In the data rows, the value 128 means zero.
Each row has a hidden score. How much does it go up from the first row of each pair to the second? 15 means little or no change, 30 a big rise and 0 a big fall. The score is a weighted sum of the row's numbers plus the product of two more (or one squared), each taken from its middle value.
[125 129 145 137 111 152 140 121 129 110  79 182 138  78 138 143 109 163
  99 157]
[188  68  93 187 178 197  75 197 150 110 167 155 213 164  46  78 154  44
 213  63] ~ 11
[109 153 148 123 155 101 111 144 101 134 137 119  68  94  98 140  92 139
  44 152]
[137 162 127 144 124 109 141  88 112 128 113  56 133 166 136 124 101 134
 128 153] ~ 17
[103  80 117 155 166 136 110 137 138 159 189 116 133 108 126 118 114  95
 136 122]
[142 135 168 154 115 116 137 109 169 133  85 103 129 140 155 129 122 153
 117 145] ~ 18
[112 149 146 149  99 114 145  95  95 152 102 103 144 102 168 157 169 188
 137 112]
[149  43  28 163 137 153  65 229 200  68 157 133 218 154 136  76 171  53
 131  56] ~ 26
[118 111  74 141  84 105 140 125 193 146 186  80 160 184 167  93 152  92
 113 102]
[132 115 126 203 114 102 120 121 120 130 115 101 127 149 146 121 144 110
 136 156] ~ 5
[130 185  93 118 159 162 101 144 161  84 162 129 110 119 130 108  58 122
 188  98]
[203 135 108  96 178 153 173 122 117 116 151 134 117 111 149 137 106 115
 106 116] ~ 23
[109 190 169 109  74 152 121 143  59 160 102  94 116  84 140 123 154 125
  88 147]
[123 152 102 118 146 107 120 116 115  82 132 129 134 154 117 110 133 135
 184 133] ~ 18
[116 162 152 102  86 154 152 114 131  82 133 129 105  93 143 131  75 198
 103 128]
[166 158  63 133 108 157 107 135 181 102 150 117 174 151 111  79 187  87
 160  58] ~ 14
[129 111 116 129 175 126 125 120 150  97 132 122 130 157  75 108 166  48
 148 107]
[143 155  84 140 156 129 134  92 102 141 133 104 107 114 138 141 146 174
 155 121] ~ 19
[125 134 154 106 128 164 134 144  72 144 130 127 145 123 163 129 165 130
 134 116]
[191 109  82  93 124 172  84 216 184 133 173 182 189 189  36  93 179  54
 129  54] ~ 9
[159 173 157  90 120 149 118 126  74  95 118 174 141  67 115  76 175 132
  93 125]
[166 101 101 131  95 165 137 153 167 118 153 168 157 157 114 108 151  91
 154 111] ~ 18
[129  99  91 159 114 127 125 164 160  77 137 114 158 157 144 129 104 139
 143  89]
[131 133  88 133 142 157 172 155 108 135 143 140 111 120 120 158 139 145
  81 140] ~ 12
[147 135 113  80 167 100  67 130  83 149 147 149  60  81 102 118 117 145
  73 175]
[142  81  73 138 162 174  51 156 155 132 147 124 169 155 127 118 148 144
 151  92] ~ 21
[123 118 138 117 101 171 101 101 155 172  67 131 116 110 179  96 143 120
 152 140]
[ 79 104 175 205 129  95 119  74 124 138  73  45 121 158 136  91 139 166
 167 145] ~ 4
[ 95  84 115 103 136  96  83 139 130 122 184  92 123 148 156 145 145 123
 145 109]
[121 141 112 149 105 118 119 130 154  82 152  91 145 139 175 157 146 160
 191 124] ~ 13
[111 152 149 135 120 119 148 134 156  99 122 146 153 148 140  81 146 179
 138 137]
[121  72 165 159 127 129 156  96 199 121 110  43 169 158 106 127 151  90
 153 136] ~ 21
[158 137 121 119 156 160  75 196 129 152 120 126 180 213  44 109 124  36
 115  72]
[112 196 162 103  88 153 164  65  97 120  41 137  98 123 150 198 120 167
 113 119] ~ 18
[153 173 133 124 116 159 189 101  75 104 122 137 117  97 168 193 126 155
  78 127]
[ 95 154 158  91 162 112 144  96 127 104 102 175 104 127 143 148 109 181
 116 156] ~ 8
[118 100 137 106 126 119 114 152  87 132 111 134 135 143 157 104 145 116
 138 131]
[115 167 161  88 124 110 183 118 120 105 126 138 117 131 166 149  85 133
 130 118] ~ 12
[113 128 103 126 138 179 126 201  91 128 104 173 170 196  81  85 184 113
  90  93]
[116  86 135 118 135  87 100 103 121 144 140 135 102 101 141 113  75 112
 162 120] ~ 12
[191 173 115 132  51 143 150  71 146  90 117 166 154 143  99 172  55 138
 104 125]
[132  83 124 162 185 104 108 174 130 122 140 103 109 111 131 103 138 137
 191 126] ~ 11
[144 165 108  70 122 129 131 138 132  98 125 126 118 112 157 140 141 155
 104 105]
[ 68 125 153 144 142 108 110 101 117 119 107 162 123 118 125 120 111 163
  94 137] ~ 10
[116 170 132 134  77 131 174 128  94 172 143 144  96 120 116 134 177 101
 113 129]
[103 128 132  70 114 158 129 141  85 141 157 163 128 112  93 172 115 128
 136 134] ~ 20
[113 145 128  77 113  99 163 133 125 121 139 120 106 144 134 142 114 160
 147 131]
[ 79 187 160 121  80 123 111 105 101 146  87 116 128 123 125  91 136 118
 140 135] ~ 7
[123  68  86 144 114 131  80 181 158 120 186  46 148 212 102  48 169 108
 166  66]
[130 147 150 158 127 142 113  90 114 138 102 100 114 120 160  87 122 165
 106  95] ~ 15
[204  59 111 173 160 180 107 211 174 112 138 153 232 150  50 124 177  68
 173  96]
[ 97 116 151 151 153  98 146  81  70 104 148 135  61  92 154 156 112 153
 126 184] ~ 14
[196 110  83 166 152 163 177 111 115 139 122 143 143 123  84 129 126  82
 125 114]
[ 89  86 103  89 183 110 107 162 153 163 168 114 127 129 107 139 134  98
 158 122] ~ 15
[110 185 110 134  92 115 133  72 133  83  90 155 152 106 126 163  99 168
 109 136]
[123 138 150 102  99  80 108 119 155 178 176  88 110 121 189 141  85 161
 138 118] ~ 20
[129  92 119  94 109 127 121 143 128 142 137 123 143 140 145 159 129 128
 114 115]
[150 165 137  69 104 160  97 161 101 118 140 139 108  97 147 111 115 118
  94 121] ~ 10
[106 138 143 155 160 111 110 123 117 166 107 128 143 129 109 138 142 157
 172 133]
[ 94 145 122 144 142 140 111 161 168 110 169 113 177 173 153 119 160 121
 147 102] ~ 21
[167 119 168 152 110  99 195 113 158  99 115  95 154 124 118 136 173 120
 133 120]
[121 109 159 158 130 121 147  54 118  82 105 118 106 141 129  96 104 147
 137 136] ~ 14
[165  75  85 157 131 156 160 140 161 144 125 197 182 149  63 104 142 112
 158  91]
[124 125 120 110 100 114 127 129 138 118 107 167 133 150  95 162 132  75
 121 117] ~ 15
[106 118 151 113  64 106 144 136 118 136 143 110 113 191 114 162 133 179
 111 139]
[123 126 146 121 154 107 127 123 104 136 103  82 116 110 130 134 167 145
 160 116] ~ 11
[ 67 100 118 106 102  73 101 128 132 180 157 122 111 140 152 122 149 128
 149 125]
[ 93 101 160 138  90 134 158 107 155 111 185 104  97 117 133 115 115 149
 152 124] ~ 17
[130 142 159 138 141 136 120  99 127 108 100  85 127 106 121 143 124 144
 120 136]
[102 132  86 105 101 117 145 154 127 132 125 139 112 174  97 139 120 152
 140 120] ~ 17
[155 141 151 114 103 131 115 134  77 113 124 131 123 108 151 118 135 164
 125 155]
[124  66  45 117  79 116  60 206 196 132 235 126 201 222  97  53 200  60
 162  40] ~ 15
[111 146 106 128 103 116 110 119 128  86 143  85  94 103  73  94 122 104
 105 152]
[143 141  96 155 141 107 129 184 157 135 184 154 175 157  86 136 151 106
 165  83] ~ 18
[124  81 136 156 211 152 118 181 146 110 167  66 110  94 112 119 182  27
 194 127]
[157 120 173 114 139 153 152 117 139 115 116  85 125  91 199 151  80 163
 137 139] ~ 19
[113 115 152  80 123 110 183 121 106  91 141 143 124 115 153 106 130 128
  99 114]
[128 160 142 132 132 107  99 129 153 123 134 159 130 152 163 142 170 114
 161 120] ~ 14
[184 139  81  89 143 164 118 170 124 125 191  91 131 123 127 111 129  90
 140  94]
[126  64 134 191 143 106 106 114 111 180 161 124  96  90  81 140 168 126
 128 137] ~ 10
[103 120 114 186 149 108 130 117 121 151 149 129  99 129 151 140 131 153
 115 112]
[136 155 172  92 134 143 118 108  86 151 128 135 115 122 143 143 146 141
 125 135] ~ 20
[123 162 152 134  94 159 160 127 133 120 131 159 105 124  97 164 169 169
 136 170]
[158 165 101  58 130 131 153 125 130 121 136 162 105 117 166 161  59 128
 105 123] ~ 24
[143 119 134 153 141 131 105 124 116 125  70 206 146  58 127 150  95  92
  83 156]
[109 132 180 138 148 124 142  96 119 130 105 111 163 109 134 160 187 175
 162 123] ~ 14
[128 117 156 131 133  82 172 130 118 175 109  71  99  90 104 115 151 171
 158 150]
[142  95 112 132 132 150  90 172 133 133 120 150 143 137 119 123 161 106
 123 104] ~ 24
[144 161 123 133 124 108 118 177 133  87 128 245 125  74 161 161 123  91
  93 155]
[172 126 109 114  87 129 156 149 132 133 154 124 144 155 107  95 129 121
 131 116] ~ 11
[140 148 147 122 114 143  98 107 116 128 121 154 111 115 143  80 130 136
 193 137]
[136  86  58 136 112 143  90 211 153 140 177 185 212 200 143  96 108  67
 128  65] ~ 26
[100 129 138 142 107  94 125 103 102 148 102 109 128 178 144 156  81 136
 134 164]
[172  89 111 122 180 182 136 148 155 155 105 114 144 132  86  97 139  76
 133 107] ~ 15
[ 67 137 120 147 156 114 140 172 155 102 137 110 134 136 145 120 143 104
 133 108]
[162  69  93 139 108 188 140 135 132  98  94 127 161 146  95  90 138 106
 129  94] ~ 13
[109 156 118 142 161  72 123 128 115 169 160 129  78 109 145 175 148 188
 148 130]
[122 148 164 120 108 104 167 112  58 164 111 165  56  51 144 179  47 149
 106 227] ~ 14
[198 117 118 114 130 136 119 146 130 117 120 197 178 134 112 116 139  88
 136  96]
[162 139 138 121  89 141 161 133 112 127 126 167 151 140 140 143 119 111
 153 119] ~ 12
[141  97  82 168 205 204  97 157 116 119 137 150 136 162  53 114 136  94
 148 126]
[164  44  36 145  76 100  82 189 207 121 152 141 195 221 114  92 155  66
 158  54] ~ 26
[109 154 136 125  66 124 169 136 102 151 112  97 141 109 163 120 138 115
 135 130]
[173  67  20 124 128 164  51 194 209  97 167 141 180 142  72 119 121  70
 195  50] ~ 23
[100 121 110  77 146 123 119 120 194 157 175 105  96 121 158 107 147 129
 142 120]
[ 98 111 117 142 167 130 108 191 163 101 171 120 119 164 143  70 187  88
 157  65] ~ 8
[161 122  77 115  78 190  90 162 153 115 130 198 205 174  85  36 139 102
 178  95]
[ 89 124 103 125 104 175 105 162 144 107 170 100 183 174 109  75 182 131
 134 104] ~ 14
[126 140 137 127 173  84  37  96 112 122  75 123  88 108 148 152  58 135
 101 143]
[129 126 153 134 141 133  90 102 118 141  83  90 115 141 109 118 132 127
 105 160] ~ 12
[117 145 118 143 105 115 169 167 160 135 147 120 153 170 159 179 102 152
 114 125]
[169 101 104 128 145 131  89 174 140 121 164 117 132 142 127 108  80  86
 164 127] ~ 10
[203 121  96 114  99 128 136 154 141 109  95 125 157 163  97  93 118  97
 158 104]
[ 95 128 139 118 163 109 101 135  82 132 109 140  78 127 133 154  97 120
  90 142] ~ 15
[130 113 134 160 181 137  89 116 121 147 115 172 136 179  99 144 155  90
 123 139]
[101 102 112 170 150 174 110 103 165 107 118 121 172 135  90 103 146  85
 112 103] ~ 10
[142 160 125 107 113  95 137 129 122  93 141 133 116 146 141 108 105 133
 113 135]
[ 99 105 142  87 148  98 128 120 135 131 124  94  84 131 150 156  91 148
 130 178] ~ 19
[ 99 166 164  53 170 103 106 138  93 107 135 125  93  58 125 162  97 111
  42 171]
[ 74 114 162 150 187  73 178  91 134 122 100 128  90 102 148 179  87 165
 119 198] ~ 20
[124 161 133 157  76  96 181 111 123 100  86 172 129 114 165 152 141 172
  96 137]
[131 130 134 121 127 134 151 137 159 135 127 128 119 147 130 111 128 155
 127 119] ~ 16
[166 123 133  96 164  95 147 134 137  86 141 130 144 115 160 163  86 162
 113 104]
[135 111 133 102 105 115 119 119 139 146 109  76  99 155 138 141 141 154
 137 141] ~ 11
[ 87 183 146  97 108 103  87 128  73 140  61 165  68 123 165 132  91 142
 120 186]
[ 91  97 173  85  98 127 160 124  99 115 120 170 125  82 125 156 132 134
  97 157] ~ 18
[118 112 145 102  98  84 144  90 156 117  80  67 125 136 132 108  73 137
 145 157]
[152 125 151 121 139  98 140 108 116 154  90 143 106  97 158 196 147 126
  81 145] ~ 20
[166  73 133 177 205 172 117 171 164 161 138 122 192 142  30 118 161  84
 194  99]
[ 80 125 124 130  75 179 148 155 154 136 124 106 139 133 102  96 123 119
 157 119] ~ 21
[121 113 163  76 167  98 133 149  83  80 118 123  63  93 172 152 104 141
  73 175]
[122  99 127 121 108 108 131 161 128 111 160 144 142 136 161 124 159 123
 122 130] ~ 15
[106 118 125 147 139 149 158 123 136 139 122  84 139 174 126 119 159 115
 154 147]
[ 79 100 151 141 183 107 158 140 111 134 134  95 142 123 116 128 124 124
 158 108] ~ 11
[100  95 154 101 215 111 139 127 121 202  42 124 125 138 146 151  91 119
 130 193]
[138 102  84 105 126  83  83 154 118 125 136 166 144 132 140 155 113 124
 115  95] ~ 20
[114 111  70 139  64 110  72 214 197 170 233 111 148 195  79  40 167  47
 239  55]
[ 85 145 160 120 159 138 142  84 114 135 103 106 101 135  82 114  78 115
 133 167] ~ 9
[159  64  86 152 145 195  99 168  98 119 151 164 210 150  35 124 119  69
 161 108]
[153 171 158  79  90 117 170  73 132  78  77 103 116 138 169 114  87 169
 108 158] ~ 14
[106 102 195 121 143 132 130  96  99 143 118 123  83  79 133 115 150 166
  96 174]
[165 169 114 144 123 117 112 136 132 111 135 121 149 122 123 165 153 128
 101 127] ~ 17
[106 145 124 111 135 169 170 150  69 147 158 136  67  61 126 147 115  72
  89 183]
[166 126 106 179 166 221 141 145 199 118 127 180 202 127  79  92 139  56
 147  94] ~ 20
[137 106 141 124 138 111 157 101 119 162 167 126 120 128 157  82 157 184
 159 134]
[ 97 117 139 143 124 102 138  99  95 151 137 108  59 103  89  79 143 152
  71 169] ~ 7
[132 120 103 142 171 103 118 117 134 117 149  86 113 116 125 130 146 131
 124 129]
[138  78 110 106  93 131 126 100 141  97 152 118 129  95 146 154 119 226
 122 115] ~ 21
[121  85 126 189 167 124 106 151 149 151 113 113 103 156 122 121 155 187
 151 124]
[140  57 115 158  88 121 152 137 127 152 114 101 147 131 130 124 133 115
 124 150] ~ 16
[144  49  57 119 130 148 135 185 180 159 186 169 159 132 101 131 111  86
 141  77]
[190 147  96 138 119 149 174 112 160  94  97 183 128 118 120 114 104 134
  86 123] ~ 11
[118 143 137 108  68  84 143 126 136 108 148 129 134 131  65 160 156 174
 136 135]
[117 188 191  94  97 133 198  65  89 125  99 110 132  80 164 117 109 147
 147 165] ~ 17
[101  86 183 146 106  96 121 115 177 129  79  46 115 140 147  87 174 120
 167 132]
[106 145 169 169 140  92 160 103  82 118 104 109  85  93 148 172  94 206
  70 162] ~ 8
[132 138  72 129  96 170 164 176 129  92 130 175 170 187  71 155 194 103
 100  73]
[178 161 100 123 154 172 126 197 122 119 130 159 159 182 115  52 223 100
  82  84] ~ 16
[115 119 169 133 150 122 116 109  98 154 129 106 142 155 157  91 122 116
 188 158]
[127 121 153 124 135 142 114  79 122 118 119  82 103 122 132 123 128 119
  99 137] ~ 14
[115 169 103 125  95 141 118 155 129 110 128 106 120 121 124 138 152 167
 154 130]
[170 167 136  75  86 163 119  97 148 144 116 157 149 144 152 135  87 130
 111 125] ~ 24
[125 110 119 176 146 140 121  88 108  80 109 120 125 112 158 100  88 144
 140 149]
[114 134 104 149 153 185 134 147 103 101 123 170 132 140  89 140 101 114
 141 140] ~ 13
[113 145 141 173  95 168 139 140 104 163  97 124 142 100 167 135 166 167
 132 126]
[139 122 129 117 122 156 129 111  89 124 161 150 128 114 123 136 104  98
 122 123] ~ 19
[106 162 117 146 120 112 113 128 106 107 135  97 141 119 157 154 140 146
 140 112]
[142 140 147 160 109  95 138 127 112 161 126  89 115 149 186 110 103 135
 160 147] ~ 16
[129 114  96 139 151 104 115 155 120 126 157 130 114 118 168 111 153  88
 118  90]
[142 173 193 105  78 115 134  79  89 110  77 113  94 126 170 133 116 146
  91 200] ~ 13
[145  91 129 160  78 178 202 111 122 145 114 121 148 149 110 124  81 105
 145 114]
[138 141 111 144  78 169  98 143 120 101 133 146 168 161  93  96 115 144
 137 126] ~ 12
[174 103 147 183 121 104 185 132 157 119 102 104 126 107 141 113 119 143
  90 121]
[173 105 137 153 136 119 171 103 126 110 128 106 110 127 152 167 142 221
 129 127] ~ 15
[138 123 143 157 117 105 150 107 115 120 126 110 137 129 164 130 129 186
 104 140]
[142 111 156 108 124 127 161 113 135 144 144 118  92 114 133 124 138 118
 126 130] ~ 13
[ 54 113 188  80 145  98 149  80  78 138 133  83  90  92  75 125 100 138
  83 153]
[115 134 133 139 175 105  84  95 131 119  97 188 100  82 134 150  94 153
  86 194] ~ 25
[140 131 135 125  66 149 101 114 137 126 100 175 134 140 139 120 131 148
 129 114]
[ 86 107  77 160 112 110 115 139 118 151 142 120  98 155 132  98 117 147
 138 111] ~ 11
[123 164 151 115 146 141 152 113 140 133 141  90 128 119 107 128 114 151
 123 131]
[117 131 137 139 116 105 145 105 152 108 170 106 124  91 133 157 137 148
 117 133] ~ 20
[110 132 107 107 118 142 155 143 186 167 135 129 172 134 103 117 127 146
 128 113]
[149 201 112  69  73 145 152 167  84 126 137 162 123 124 157 156 107 144
 157 144] ~ 15
[162  85 158 163 149 138 115 162 103 135  89 137 153 111 103 133 115  79
 122 163]
[138 126 156 105 120 114 199  85 112 137 108 167  99  92 141 212 122 102
 110 164] ~ 20
[154 153 141 159  93 118 122  71  90 129 113  77  66  83 131 166 125 219
  75 171]
[145 149 163 125 104  98 194  73 119 144  92 160  67 103 129 144  98 179
  92 190] ~ 17
[107 131  94 128 107 103 114 112 161 134 158  84 133 149 125  77 158 118
 138 132]
[120 161 135 112 165  95 120 136 116 116 107 115  93 103 163 127  98 170
  82 158] ~ 17
[111  79  90 175 138 104  86 139 168 132 160 100 109 130 110  91 163 121
 137 101]
[157  77 125 138 125  98 124 124 130 164 128 162 162 148 137  93 182 137
 110 114] ~ 19
[141 115 164 148 134 132 105  82 148 131 105 121 134 103 113 112 128 123
 124 165]
[146 140 101  94 159 127 131 139 124 125 134 126 101 129 171 116 122 182
 147 102] ~ 21
[177 109 130 150 102 123 139 128 108 106 108  82 144  93 148 119 119 121
 135 129]
[151  87  59 182 174 190 104 199 211 155 176 165 217 136  25 118 234  46
 158  53] ~ 15
[ 81 128 156 140 150  93 135 114 159 134  86  67 152 178 133 115 158 135
 150 144]
[134 143 148 142 135 132 165  86  98  95 140 111 132 130 153 180  61 172
 108 112] ~ 22
[150 158 120 135 149 117 136 112 123 133 140 101 117  93 189 142 111 150
 111 110]
[105 158 128 118 148 151 135 147 125 106 140 147 147 158 139 120 100 142
 141 124] ~ 12
[149 161 162 134 164 116 154  93  85 173 102  86  71  54 118 168  92 144
  61 183]
[130 172 213  83 150 130 177  51  54 181  70 133  85  51 194 158  41 180
 102 238] ~ 22
[161 140 162 120 153 109 129  76 143 148  67 144 104 103 115 160 116 140
 119 195]
[126  78 165 115 142 112 145 148 177 135 146 143 139 142 171 153 106 127
 155  95] ~ 24
[141 103 168 125 102  90 172 120 177 126  97  75 144 132 195 114 132 171
 131 117]
[ 90  77 129 119 131 114 127 103 100 119 138 123 139 148 150 146  90 154
 144 141] ~ 12
[130 143 113 180  76 139  89 137 150 138 154 140 127 163 180 135 107 106
 127 112]
[119 114 123 146 134 152 118 119 158 120 146 184 151 159 130 171 101 161
 155 125] ~ 15
